In the data rows, the value 128 means zero.
Some points, each followed by its number:
[ 93  91 246 125 101 114 237  89 113 172  87 104 161 148  91 113 121 127 149 255 114 119  43 246 149  73 190   0   5  92  35 125] 0
[100 136 219 112 150 125 186 131 138 199 163 178 113 177 154 123  48  68 148 162 128 155  77 188 181 161  78 121 172 207  28 161] 1
[ 97 118 194 142 136 108 162 135 136 197 151 151 139 156 167 140  58 101 171 158 138 152 119 196 186 120 101 119 123 161  57 153] 2
[108 141 204 127 156 127 169 129 146 171 164 185 108 167 167 115  55  75 135 137 128 156  98 169 172 176  70 148 195 205  48 160] 3
[204 102  27 122 120 129  83 106 124  25  75  70 140  19  86 109 255 188  90  69 124  73 170   0   2  95 207 151  67  24 255  45] 4
[113 139  95 125 110 139  99 136  77  94 164 124 107 127 104 131 159 133 110 108 116 118 117  90 119  98 128 131 113 123 161 141] 5
[106 133 160 129 143 138 111 147 144 132 123 162 126 148 149 150  79 126 151  92 125 133 131 161 159 151 113 113 148 162  80 144] 6
[189 138  73 112 189 149  45 168 157  99 137 154 104 128 155 125  86 166  94   0 134 154 173  78 115 192  54 252 211 181 138 137] 7
[166 177 120 133 145 146 116 110 148 116 147 158 102 106 135 106 136  93  85  88 136 140 174  70 100 166  96 205 136 101 160 102] 8
[154 145  76 123 121 134  82 140 126 101 118 111 128 133 165 127 165 146  94  89 136 127 158  93 100 137 159 156 139 120 211 132] 9
[ 71 111 205 140 117 109 186 104 128 176 124 129 155 137  87 132  92  89 147 227 131 139 100 204 162 145  90  54 104 107  55 140] 10
[204 106  29 119 128 134  80 108 131  29  83  70 142  19  92 110 255 185  90  61 124  80 168   3   3 100 204 154  81  35 255  44] 11
[110 144 198 130 157 124 167 130 143 167 163 178 105 167 163 122  57  75 128 132 139 158 107 167 174 173  69 153 201 194  58 159] 12
[183 137  93 134 133 157 113  89 146  96 149 140  97  87 134  93 165  96  76  75 136 143 191  36  82 168  98 213 138  80 189 134] 13
[183 134  83 111 161 164  49 174 167 121 132 170  99 132 180 140  82 174 153   0 137 160 161 102 127 205  61 247 212 180 142 149] 14
[ 87 115 196 148 135 107 172 131 135 204 141 151 144 153 162 142  64 101 169 176 136 153 118 207 188 110 108 108 107 159  56 158] 15
[124 137 100 126 105 127 102 136  84 101 147 118 108 123 101 135 168 127 113 120 116 107 120  97 109  91 137 122  94 105 167 126] 16
[137 130  97 163 142 105  92 155 138 145 149 143 143 121 191 148 108 120 149  63 162 152 161 120 168 164 109 212 168 179 155 134] 17
[176 106  21 137 105 128 100  98 108  26  68  57 147  41  71 104 255 168 106 104 108  68 161   0   4  73 223 137  44  23 255  59] 18
[ 83 113 198 147 132 105 175 124 130 201 145 143 150 152 158 138  66  97 167 183 133 149 116 213 184 110 113  96 101 149  47 154] 19
[199 141  72 112 163 165  39 177 162 109 137 165  97 124 176 128  85 173  93   0 133 161 172  77 120 209  52 255 225 188 152 138] 20
[ 35 120 255 124 125 113 231 106 122 218 148 159 123 191 126 127  45  51 175 255 120 139  43 249 192 115 121  35  97 190   0 169] 21
[112 140  97 118 111 135  99 136 105  96 167 128 103 133 102 132 156 148 112 117 118 116 116  94 128  98 121 129 111 126 153 136] 22
[ 68  96 125 140  99 116 201  69 130 139  80  80 176 110  45 120 149  99 154 255 116 112  97 180 139  72 172   2 150  46  86  95] 23
[113 161  55  92 102 155  66 172  80  90 144 122  69 140 103 149 166 160 107  89  96 117 130  88 161 110 103 138 129 126 172 138] 24
[132 127  80 181 131  89 100 155 150 144 185 137 146 119 208 154 114 106 155  60 159 148 176 124 175 161 118 216 167 191 166 139] 25
[144 181  57 117 126 147  59 160 119  99 149 113 131 161 188 136 145 163  79  71 153 144 158 108 103 151 161 167 233 136 203 143] 26
[101 139 101 117 105 131 100 136 105 109 177 122 105 130  97 133 154 149 117 123 117 117 114 100 130 101 129 118 103 127 147 139] 27
[167 107  28 136 103 125 103 101 107  33  78  60 143  48  72 100 255 163  99 105 113  72 155   7  12  72 214 138  50  34 255  60] 28
[132 129  78 183 128  80 104 148 152 144 186 124 148 112 201 153 121 101 153  63 155 144 185 121 175 159 129 214 159 190 165 137] 29
[188 143  85 127 126 157 118  86 146 100 147 141 101  87 138  86 167  94  75  77 139 143 192  32  77 169  99 216 140  74 195 138] 30
[121 137  93 125 107 137 100 133  78  98 157 118 107 125 106 129 167 130 109 111 118 110 120  85 120  95 128 130 107 110 162 129] 31
[134 135 130 123 156 145  91 162 152 123 126 173 118 141 162 155  87 141 141  39 127 143 145 132 140 169  91 150 166 166 113 142] 32
[153 141  80 118 131 141  82 149 129  98 115 111 118 128 103 120 157 152  90  75 126 123 157  85 100 128 147 165 144 126 213 133] 33
[105  98  93 136 106 128 178  64 124 113  64  68 178  85  46 115 190 111 141 255 121 100 110 144  95  71 206  18 122  22 130  76] 34
[139 188  56 112 123 154  61 164 121 103 155 111 132 170 196 139 142 156  73  77 155 154 165 114 108 159 146 167 239 137 199 144] 35
[ 12 105 255 124 110 105 241 101 118 224 130 138 134 197 114 115  61  44 185 255 110 122  44 255 186 103 132   0  68 174   0 171] 36
[100  90 249 125 101 111 242  86 110 182  98 104 161 154  90 114 116 131 145 255 117 117  49 250 157  75 180   0   5  99  21 128] 37
[168 132  96 117 163 161  67 172 161 119 116 172 112 126 167 154  93 156 139   0 129 156 158 109 127 186  85 190 194 172 138 145] 38
[147 138 117 116 161 153  76 165 158 123 128 173 108 138 167 148  85 150 144  13 132 147 152 122 135 176  81 172 185 171 121 146] 39
[ 17 112 255 121 119 111 241 103 120 221 133 145 133 197 119 121  51  47 179 255 113 126  42 255 191 107 132  13  76 180   0 169] 40
[181 139  81 109 177 142  52 174 151  97 137 148 101 129 141 134  97 161  91   0 134 146 163  80 120 185  72 237 200 178 127 134] 41
[125 154 171 130 154 129 147 118 145 137 150 168 109 143 150 111  90  82 110 115 121 145 136 129 148 168  88 166 141 155  95 135] 42
[136 105 245 125 114 119 228 109 123 196 117 129 152 179 113 120  78 161 172 255 120 136  49 255 170 112 134   1  63 147   7 146] 43
[168 137  74 118 155 141  63 160 136  92 117 128 115 126 128 123 123 159  88  34 132 135 159  75 102 152 100 205 172 150 124 124] 44
[ 95  92 241 120  98 114 237  86 109 177  90 100 165 148  93 112 117 129 147 255 116 117  51 243 152  72 183   0   7  92  26 127] 45
[147 107 255 122 116 111 236 107 121 208 125 136 145 194 114 124  65 171 176 255 116 128  45 255 177 109 132   0  60 157   0 161] 46
[ 82 120 199 143 129 104 181 125 128 199 145 139 151 145 148 131  69  95 170 194 137 145 111 209 178 107 117  91 155 145  46 153] 47
[168 115  36 131 101 126 109 109 109  38  90  81 135  64  76 107 238 157 105 100 114  86 148  18  35  75 190 134  68  52 250  83] 48
[ 98 113 167 150 131  97 151 141 134 177 150 147 145 143 165 142  91 103 164 157 145 143 123 170 178 116 122 132 119 148  83 140] 49
[106 171  56  99 104 155  65 142  74  87 152 126  62 146 106 151 164 168 104  87  92 116 132  89 170 110  99 135 135 122 171 141] 50
[ 30 108 255 125 112 112 241  97 121 212 124 133 140 194 109 123  71  44 178 255 113 121  45 255 180 105 132   0  59 156   0 162] 51
[179 136  80 111 172 142  61 168 149  97 132 139 110 130 151 131 105 165  83   2 131 144 159  74 118 170  79 229 191 171 123 136] 52
[154 139  83 122 126 136  81 142 126  95 113 107 122 129  96 120 163 149  94  85 136 123 157  91  99 127 153 157 137 118 210 136] 53
[200 100  21 119 121 125  93 100 123  21  64  62 143  24  78 101 255 182  91  85 123  71 172   0   0  82 219 144  55  18 255  43] 54
[223 106  34 112 143 142  65 114 137  30  88  83 139  27 109 107 250 194  83  25 124  88 169   0   2 116 177 182 100  44 255  49] 55
[189 107  21 132 113 126  90 103 117  22  69  56 142  30  81 103 255 179  96  88 125  69 167   0   0  82 212 146  59  23 255  52] 56
[108 151  65 103 105 148  80 166  82  92 129 116  78 138 100 149 169 159 108  93  97 114 131  85 148 100 115 131 126 119 169 136] 57
[ 95  93  92 138 103 125 182  69 125 112  61  63 179  89  43 119 186 114 139 255 120 103 113 149 105  70 204  20 127  21 127  79] 58
[168 111  25 135 101 126 105 105 106  38  81  68 140  55  77 104 247 164 103 103 115  82 153  12  18  77 200 143  58  45 255  72] 59
[100 122 146 159 128  96 132 146 133 165 127 137 147 137 169 144  92 107 162 144 147 141 133 163 175 130 126 147 133 150 101 136] 60
[163 134  79 119 144 137  69 155 136  94 114 117 111 127 116 120 126 156  88  42 128 129 158  80  99 145 119 193 165 148 209 126] 61
[193 136  78 108 161 162  47 174 170 120 135 171  95 132 180 134  81 169 102   0 130 157 164  86 124 209  57 255 222 191 139 143] 62
[100 139  99 121  98 136 103 136  98 102 180 117 100 134  92 138 157 143 113 127 111 111 111 100 131  95 130 112  97 126 150 136] 63
[140 165 153 129 153 133 139 106 146 130 150 171 107 134 151 114 105  91  99 102 134 148 150 114 132 173  92 180 141 135 112 123] 64
[ 76 109 208 139 124 107 186 109 131 191 129 133 158 143 100 135  78  93 144 204 133 149 107 207 167 167 135  71 125 121  56 144] 65
[148 164  62 113 118 139  65 154 118 101 135 109 129 145 172 133 158 152  93  79 146 134 161 101  95 143 159 152 153 125 211 138] 66
[129 101 239 118 110 120 235 101 120 183 114 120 154 167 109 116  89 147 172 255 118 129  50 248 163  95 149   0  42 130  15 138] 67
[148 156  70 116 117 134  71 151 121 106 129 108 126 134 169 131 161 150  92  88 142 130 157 101  99 140 156 152 149 124 210 134] 68
New points follow, each followed by the numbers of its three nearest points above, nearest first.
[111 181  55 103  98 154  59 143  68  90 157 126  56 145 103 157 159 170 105  85  87 118 129  93 179 111  98 140 137 128 166 136] 50 24 57
[147 169 142 123 147 136 128 110 151 126 156 169 108 122 146 106 112  87  89  93 141 147 153 104 122 170  87 190 142 131 125 113] 64 8 42
[ 72 108 200 144 112 108 191  96 125 164 124 113 159 125  77 128 108  91 149 241 125 133 101 196 156 127 112  45  90  90  66 125] 10 65 47
[ 52 118 255 127 127 118 220 112 126 221 150 164 119 191 134 126  38  55 169 248 121 142  47 237 190 129 117  53 116 204   0 175] 21 40 36
[ 95 116 192 146 138 106 157 134 138 195 148 158 142 153 165 142  64 106 168 148 141 156 123 188 179 125 103 136 128 158  70 146] 2 49 15
[172 136  93 115 162 165  60 172 162 118 117 168 109 125 170 159  94 163 141   0 128 151 162 106 119 187  75 197 196 171 140 141] 38 39 14
[ 70 103 197 146 106 115 196  72 128 145  96  91 171 112  51 126 140  93 154 255 119 115  98 187 143  93 151  18 184  58  70 109] 23 10 58
[119 125 118 158 143 103 106 154 139 151 143 144 143 134 184 146 103 117 152  92 157 146 154 140 177 148 110 182 166 175 132 137] 17 25 60
[100 126 183 127 136 129 122 135 137 139 122 158 126 152 144 156  77 125 148  89 122 137 119 178 157 144 124  96 133 161  63 145] 6 49 60
[100 129 174 129 139 133 120 139 139 133 129 164 128 148 144 151  74 128 150 110 120 138 124 171 165 150 115 105 144 166  68 145] 6 60 49
[130 127  95 160 146  99  92 154 129 142 160 137 150 120 194 147 108 119 155  60 162 147 161 120 168 158 113 209 172 181 156 136] 17 25 29
[ 94 116 170 151 129 103 156 135 129 187 151 144 148 149 167 140  82 108 163 154 146 143 123 177 180 119 120 131 117 153  81 141] 49 2 60
[177 139  92 114 163 161  62 174 166 118 117 174 108 124 168 157  96 163 146   0 129 153 165 106 124 188  79 201 199 166 144 147] 38 14 39
[114 120 139 158 132 102 122 148 135 159 131 141 145 138 172 148  97 114 158 120 147 139 147 155 182 137 119 161 148 160 111 132] 60 49 6
[156 172 133 124 148 145 124 107 147 120 150 163 104 114 145 104 121  90  84  88 137 142 167  90 111 173  91 201 139 123 141 108] 8 64 42
[162 128  46 131  97 126 104 112 105  55 108  92 120  82  84 121 223 148 100  98 117  87 137  32  46  75 171 136  77  69 233  92] 48 59 28
[128 131 107 160 147 105  98 152 133 150 149 145 144 127 189 148 101 114 150  72 156 148 159 127 167 155 112 199 164 184 149 141] 17 25 29
[ 73 101 119 143 104 114 202  69 127 142  86  81 178 107  49 123 148  94 152 255 122 112 104 183 139  80 164  10 169  52  81 103] 23 58 34
[167 138 102 116 166 159  68 174 160 120 117 173 109 131 167 153  93 154 141   0 130 155 158 116 133 182  80 190 194 176 134 142] 38 39 14
[188 136  82 109 167 165  48 173 171 118 129 173  98 132 180 137  84 173 154   0 127 159 165  94 124 210  56 249 215 184 142 148] 14 62 20
[ 87 129 234 118 146 127 195 125 141 202 166 180 113 181 152 122  40  68 155 179 125 152  70 198 192 159  85 107 159 207  15 166] 1 3 12
[169 181 115 132 138 151 117 100 143 111 144 150 101 101 134  98 143  97  83  82 138 135 179  55  96 168  93 206 132  97 167 104] 8 13 30
[164 117  45 131  97 125 108 113 103  52 102  86 129  72  80 111 232 152 109 101 117  88 143  27  41  76 176 137  70  59 240  88] 48 59 28
[180 135  90 115 162 164  58 176 160 120 121 166 100 128 175 136  82 166 149   0 130 155 162 106 122 195  65 239 209 175 143 148] 14 38 62
[ 77  96 118 136  95 123 198  67 125 134  71  75 178 100  41 118 162 105 149 255 116 110  96 173 127  70 181   6 137  36  98  90] 23 58 34
[ 65 103 202 146 113 110 192  89 126 162 109 105 167 120  65 128 119  93 154 255 117 127 101 196 154 115 128  32  76  78  72 119] 10 65 23
[102 144  76 104  96 144  85 153  91  97 128 116  89 136  97 147 165 151 108 102 104 110 129  92 141 106 119 122 118 114 164 132] 57 24 22
[154 129  55 126 100 126 110 116 101  69 113  92 121  87  83 124 213 144 106 102 116  91 133  40  56  74 167 131  73  75 224  95] 48 59 28
[187 136  86 114 163 161  50 176 164 117 127 170 105 131 176 135  86 170 149   0 135 153 164 104 118 198  62 245 208 173 140 149] 14 62 38
[ 81 132 243 118 144 123 204 122 139 207 164 179 116 187 150 120  38  67 163 193 126 154  60 212 194 148  95  94 151 215   5 171] 1 21 3
